128 stands for zero in the data rows.
Here are some points, one per row:
[154 155 161  97 176 147 129  81 114 163 127 104 149 109 164 139 160 104
 122 104 155 135 138 121 120 141 101 141 110 146 122 121  87  92 137 125
 138 131 146 147  85 164 125  91 116 108  92 107 151 118  96 122 136 129
 133 129 113 126 153  64 151 146 155 119]
[122 125 134  90 125 129 156 129 121 119 135 141 100 122 120  91  90 116
 113  78 139 141  96 124 135 113 107 110 107 153 146 137 150  87 164 116
  80 105 159 117 128 120  89  93  97  81 150 161  97 128 146 131 116  91
 137 126 178 137 101 166 124 152 147 130]
[115 173 122 148 119 101 150 145 102 178  90 108  94 132 125 125 126 134
 133 127 144  90 113 120 134 117  94 105 154 138 153 162 152 124 117 134
  93 110  97 106 114 147 128 144 105 136 161  98 195 157 100 142 144 150
 119 113 127  82  98 114 150 113 109 119]
[ 82 114 120 172 156 135 173 131 142 120  96 126 137 149 147 133 147 121
 132  88  53 104 109 100 155  98 143 138 146 141 127 122 104 135 123 123
 132  89 141 154  92 153 127 108 121 170 102 130  95 153 127 125 142 137
 137 132 141 159 141 141 145 148  90 110]
[114 147 145 158 131 143  96 103 143 125 148 125 146 111 150 134  94 100
 150 175 137 129 141 113 152 130 135 120 132 128  77 154 136  70 128 149
 119 110 112 116 118  69 151 135  78 133 138 108 127 115 165  87  90 131
 112 157 126 135 126 146 150 146 100  89]
[118 168  69 137  91 166  90 120 144 141  99 133  91 111 137 140 143 126
 147 121 117 145 172  95 138 138 109 130 119 144 140 108 123 109 131 106
 137 132 153 114 128  81  96 101 176 127 132 112 141 154 145 107 139 126
  84  95 137 154 149 115  88 111 107 157]
[117 143 116 102 147 121 119 100 103 143 135 148 167 139 120 130 121 162
 156 135 112  87 131 123 176 150 141 152 125 124 152 146 160 128 122 181
  92 184 107 141 115 150 119 125 104 158 138 140 102 104 154 126 162  74
 105 136 147 112 166 126  95 131 143 158]
[116  68 175 136 145 168 115 107 106 114 118 102 103 106  99 165 139 171
  80 129 130  96 132 153  97 119 138  70 128 111 132 143 143 110 138 115
 133 154 140  82 122 115  98 117 141 163 143 122 119 127 121  92 162 114
 150 132 107 137 116 115 124 129 100 136]
[161 107 109 115 125 127 106 122 158  87 122 114 103 117 150 130 122 158
 119 108 119 109  82 153 133 151  99 157 132 144 140  86 133 152  98  79
 125 159 142 133  87 128 138 156 128 116 142  71 135 147 157 132 104  79
 144 181 102  87 130 159 139 116 115 129]
[115 128  96 129 101 103 165 147  98 135  96 170 181 132 118 129 131 123
 134 146 163 127 140 172 136 119 154  91 124 151  76 141 156 107 175 101
 146 140 178 153 110 130 168 116 152 120 104 115 173 133 130 140 144 126
 157 143 108 120 149 140 102 145 120 131]
[104 134 136 119 135 115 121 110 108 112 113 115  88 184 111 160 115 102
 139 120 140 151 143 134 131 147 120 166 114 137  85 125 103 127 135 143
 151  74 132 104 167 150 154 132 104 147 160 101 119 135 159 135 158  94
 172 132 123 139 114 110  83  74 139 141]
[ 89 128 175 129 108  96 144 178 112 128 152  88 139 155 112 122 130 168
 120 111 122 146 114 120 176 139 136 121 124 127 153  97 121 118 109 133
 145 117 128 103 154 109 109 122 147 101  87  93 157  96 137 119 127 119
 105 125 114 149 175 129 146 108 165  83]
[135 129 113 102 124 158 132 120 142 121 164 144 138 166 135 154 160 160
 144 154 131  99 122 116 115 182 111  68 128 191 136  94 148 127 131 154
 137  93  98 109 114 125 146 133 120 106 116 174 109 165  93 139 111 156
 163 109 121 128 158 132 122 104 129 107]
[117 130  94 127 133 107 142  79 107 124 132 116 156  87 147 101 133 129
 124 119 116 167 144 156 118 119 109 121 138  96 138 132 151 140  52 138
 121 124 124 133 145 124 104 135 116 112 114 178 170 139 152 140 119 143
 177 155 103 181 125 111 105  95 105 115]
[125 115 137 128 136 123 123 151 135 100 115 132 111 141 141 137 164 145
 157 126 147 128 146 116 157 103 160 109 120  95 106 118 132 105  94  68
 108 138 138 113 103 133 162 181 104 112 134 167 120 114 125 165 120 111
 108 100 161 159 124  87 181 113 151 173]
[159 119 104 127 131 111 120 145 117 108 127  98 123  93  89 155  92 144
 131 143 137 149  96  94 107  99 144 168 113 139 137 142 136 136 148 146
 165  87 135 138  97 119  98 154 116 175 106 163 159 112 121 131  87 115
 145  95 136 106 175 130 146 129 125 162]
[113 132 126 153  85 180  90 119 131 113 121 141 125 152 102 111 120 115
 127 110 155 112 119 137 132 183 116 122 166  92 172 170 130 152 120 136
 139 112 158 160 124 172 141 126 140 137 110 141 128 107 169 106 104 150
 141 112 113 134 108 145 181 140 174 149]
[154 121 133 164  95 136 107 103 120 154 153 129 121 185 104 119 117 139
 106 133 120 137 133  99 132  72 110 145 152 140 129 137  90 152 104 108
 122 161 139 137 143  79 161 128 112  97 118 150 130 131 112 118 156 129
 178 130 149  96 150 116 113 177 141 127]
[141  99  99 129 127 120  91 158 134 138 135  91 151 145 112 166 117 107
 109 133 148  90 114 170 172 124 136 134 150 112 105 122 100 131 133 110
 154 131  87 181 119 124  67  85 106 102 155 146 125 142  99 135 117 152
 111 140 145 148 109 139 126 105 147 142]
[163 149 153 103 122  98 101 115 147 130 122 147 138 117 115 127 144 167
 141 144 141 125 119 124 126  79 158 119 108 124 162 123 114 119  94  99
 105  81  91 129 152 144 173  57 139 171 130 112 118 124 151 128  93 139
 117 128 108 139 103 144  88 153 139 140]
[132 135 120 134 132 114 133 147 184 170 144 142 158 134 145 163 140 134
 115 112  95 145 135 139 113 162 151 129 179 128 113 131 132 144 130 146
 132 123 158  71 129 101 100 119 117 138  96 129 132  84 125 166 107 115
 139 124 122  93  54 115 124 154 134 155]
[116  81 104 110 128 168 171 175 174 122 134 114 113 146 120  98 116 104
 176 148 130 120 133 133 114 108 115 144 129 135 135 121 113 107 121 112
 122 167  94 133 144 160 119 127 158 153 149 148 149  67 159  96 103 138
 150 136 138 101 115  82 106 134 126  96]
[138 151 133 138 165  88  97 138 139 114 152 157 116 183 150 136  90 130
 144 120 147 154 116 144 101 132  90 119 102 129 138 134 172 148 153 111
 128 147 144 117 158 142 113 132 128 162  89 117 122 159 113 102 144 171
  88 176 156 161 134  83 129 134  96 135]
[131 128 141 126 132 120 143 144  89 140 150 197 133 136 132 144 108 119
 110 117 109 134 106 121  54 158 168 128 158 122 162 129  98  84 112 138
 133 122 113 192  98  87 131 168 152 118 161 105 130 122 125 139 130 128
 113 125 139 144 115 106 113 110 128 117]
[ 93 134 149 123  83 162 135 159 142 122 177 149 127  97 106 149 132 114
  86 162 136 112 144 155 122 109 106 153  86 117 132  86 147 152 118 175
 102 111 157 148 128 150 135 119 103 109 142 102 127 137 123 176 150 133
 109 123 125 127 135  99 135 156  71 140]
[124 106 138 106 114 147 144 107 147 162 134 162 107 143 150  92 157 147
 106 176 106 161 120 149 150 144 131 164  94 100  99 168 114 119 126  86
 109 101 120 133 134 144  81 169 130 147 115 113 125 134  81 113 126 143
 128 110 129 115 155 169 129 118 147 130]
[130  97 100 151 161 125 139 119 112 214 106 131 119 112 150  99  77 149
 113 119 139 115 146 122 115 126 115 112  87 117 115  71 137 157 114 133
 166 121 134 144 148 118 160 122 125 129 138 135  90  87 126 115 124 131
 106 118 121 117 123 152 169  97 140 140]
[130 173 152 124 146  94 167 137 153 121 145  95  89  89 103 121 178 128
 119 103 150 111 136 142 119 139 106 155 171 105  84 129 168 125 124 131
 139 135 135 171 144  91 153 138 163 156 141 155  83 143 128 102 124 140
 123 125 130 109 137 129 113 137 153 115]
[162 176 134 126 121 133 135 155 116 102 150 112 185 144 164 139 118 101
 129 129 100 145 129 158 127  90  93  90 106 107 139 125  99 112 137 154
 118 175 146 136 154 140 135 144 142 153 143 137 113 156 132 111 130  81
 129  63 107 108 101 170 139 106 119 123]
[121 117 152 135 113 115 139  94 140 115 144 155 111  86 115 128 145 120
 157 104 141 153 143 111 129 130 149  87 152 128 147 113  98 179 165 121
 155 171 161 128 133 159 113 138  52 134 166 119 145 122 107 126 110 148
  94 118 117 120 144 152  89 112 113 101]
[168 113 180 145 138 128 137 133 141 129  70 130 121 101 140 121  73  85
 171 161 137 135 113 152 147 146 162 155 172 127 148 117 124 133 109 142
 100 124 143  90 155 134 128 112 168  94 124 141  98 152 110 123 135 134
 138 116 129 121 168 127 121 119 103 149]
[160 158 138 152 145 146 144  85 148  97 139 100 125 131 124  71 120 146
 127 164 124 148 125  97 161 133 157 116 139 146 120 109 141 138 162 130
 158 121  89 159 157 138 105 144 175 117 152 111 141 112 131 168 159 104
 135 138 126 160  81 126 149 157 116 145]
[162 110 123 112 145 163 125 154 113  89 137 149 131 127 121 117 138 111
 113 106 102 100 199 113  98  98 151 159 138 163 132 178 164 117 103 135
 163 125 131 111 160 140 137 110 115 108 109 114 143 139 111 148 134 140
  94 161 130 105 128 162 156 100 151 116]
[ 85 110 100 136 103 107 116  93 145 143 148  83 120  99 107 121 107  94
 126 126 106 151 125 147  70 145 149 114 121 106 110 122 119 125 148 128
 119 146  74  98 105 158 181 126 152 123  88 134 134 177 117 151 150 107
  91 134 152 130 136 139 120 146 160 106]
[121 125 118 101 151 106 145 160 151 107  83 111 144 140 109 119 137 105
  94 137 135 128 122  78 128 160 125 130  77 124 127 188 117 186 108 150
 124 161 118 116 107 106 158 131 144  93 147 110 121 111  95 102  95 122
 135 119 120 174 109 139 108 151 113 132]
[113 125 109 133 124 103 115 127  55 122 129 125 161 115 106 123 159 125
 121 123 140 157 165 105 133 127 129 149 124 146 140 108 103 131 168 113
  95 129  97 107 111 133 105 165 156 113 115 136  62 128 144 126 117 176
 129 151  99  78  98 127 148 121 105 125]
[134 115 128 119 120 134  81 151 105 114  93 149 116 102 195 126 175 131
 148 123 113 101  74 128 111 105 115 144 111 105 104 130 122 157 184 168
 129 125 116 110 150 102 129 133 132 116 132 141 149 106 148 154 166 160
 143 127 137 142 134 131 129 147 161  93]
There is one direction along which these points spread out most. Take the direction at right angles to it along which they spread out most. Go by this last direction. For each point below, how far along it does it lie, from 0 to 99? 50 is the average, and the first point above lies past it. One standard deviation of the points above along it is 16.
[117 143 116 102 147 121 119 100 103 143 135 148 167 139 120 130 121 162
 156 135 112  87 131 123 176 150 141 152 125 124 152 146 160 128 122 181
  92 184 107 141 115 150 119 125 104 158 138 140 102 104 154 126 162  74
 105 136 147 112 166 126  95 131 143 158] : 32
[113 125 109 133 124 103 115 127  55 122 129 125 161 115 106 123 159 125
 121 123 140 157 165 105 133 127 129 149 124 146 140 108 103 131 168 113
  95 129  97 107 111 133 105 165 156 113 115 136  62 128 144 126 117 176
 129 151  99  78  98 127 148 121 105 125] : 66
[131 128 141 126 132 120 143 144  89 140 150 197 133 136 132 144 108 119
 110 117 109 134 106 121  54 158 168 128 158 122 162 129  98  84 112 138
 133 122 113 192  98  87 131 168 152 118 161 105 130 122 125 139 130 128
 113 125 139 144 115 106 113 110 128 117] : 66
[104 134 136 119 135 115 121 110 108 112 113 115  88 184 111 160 115 102
 139 120 140 151 143 134 131 147 120 166 114 137  85 125 103 127 135 143
 151  74 132 104 167 150 154 132 104 147 160 101 119 135 159 135 158  94
 172 132 123 139 114 110  83  74 139 141] : 24
[ 85 110 100 136 103 107 116  93 145 143 148  83 120  99 107 121 107  94
 126 126 106 151 125 147  70 145 149 114 121 106 110 122 119 125 148 128
 119 146  74  98 105 158 181 126 152 123  88 134 134 177 117 151 150 107
  91 134 152 130 136 139 120 146 160 106] : 45
[138 151 133 138 165  88  97 138 139 114 152 157 116 183 150 136  90 130
 144 120 147 154 116 144 101 132  90 119 102 129 138 134 172 148 153 111
 128 147 144 117 158 142 113 132 128 162  89 117 122 159 113 102 144 171
  88 176 156 161 134  83 129 134  96 135] : 24
[121 125 118 101 151 106 145 160 151 107  83 111 144 140 109 119 137 105
  94 137 135 128 122  78 128 160 125 130  77 124 127 188 117 186 108 150
 124 161 118 116 107 106 158 131 144  93 147 110 121 111  95 102  95 122
 135 119 120 174 109 139 108 151 113 132] : 49
[114 147 145 158 131 143  96 103 143 125 148 125 146 111 150 134  94 100
 150 175 137 129 141 113 152 130 135 120 132 128  77 154 136  70 128 149
 119 110 112 116 118  69 151 135  78 133 138 108 127 115 165  87  90 131
 112 157 126 135 126 146 150 146 100  89] : 32
[115 173 122 148 119 101 150 145 102 178  90 108  94 132 125 125 126 134
 133 127 144  90 113 120 134 117  94 105 154 138 153 162 152 124 117 134
  93 110  97 106 114 147 128 144 105 136 161  98 195 157 100 142 144 150
 119 113 127  82  98 114 150 113 109 119] : 55
[122 125 134  90 125 129 156 129 121 119 135 141 100 122 120  91  90 116
 113  78 139 141  96 124 135 113 107 110 107 153 146 137 150  87 164 116
  80 105 159 117 128 120  89  93  97  81 150 161  97 128 146 131 116  91
 137 126 178 137 101 166 124 152 147 130] : 38
[115 128  96 129 101 103 165 147  98 135  96 170 181 132 118 129 131 123
 134 146 163 127 140 172 136 119 154  91 124 151  76 141 156 107 175 101
 146 140 178 153 110 130 168 116 152 120 104 115 173 133 130 140 144 126
 157 143 108 120 149 140 102 145 120 131] : 53
[134 115 128 119 120 134  81 151 105 114  93 149 116 102 195 126 175 131
 148 123 113 101  74 128 111 105 115 144 111 105 104 130 122 157 184 168
 129 125 116 110 150 102 129 133 132 116 132 141 149 106 148 154 166 160
 143 127 137 142 134 131 129 147 161  93] : 59
[117 130  94 127 133 107 142  79 107 124 132 116 156  87 147 101 133 129
 124 119 116 167 144 156 118 119 109 121 138  96 138 132 151 140  52 138
 121 124 124 133 145 124 104 135 116 112 114 178 170 139 152 140 119 143
 177 155 103 181 125 111 105  95 105 115] : 42
[130 173 152 124 146  94 167 137 153 121 145  95  89  89 103 121 178 128
 119 103 150 111 136 142 119 139 106 155 171 105  84 129 168 125 124 131
 139 135 135 171 144  91 153 138 163 156 141 155  83 143 128 102 124 140
 123 125 130 109 137 129 113 137 153 115] : 45
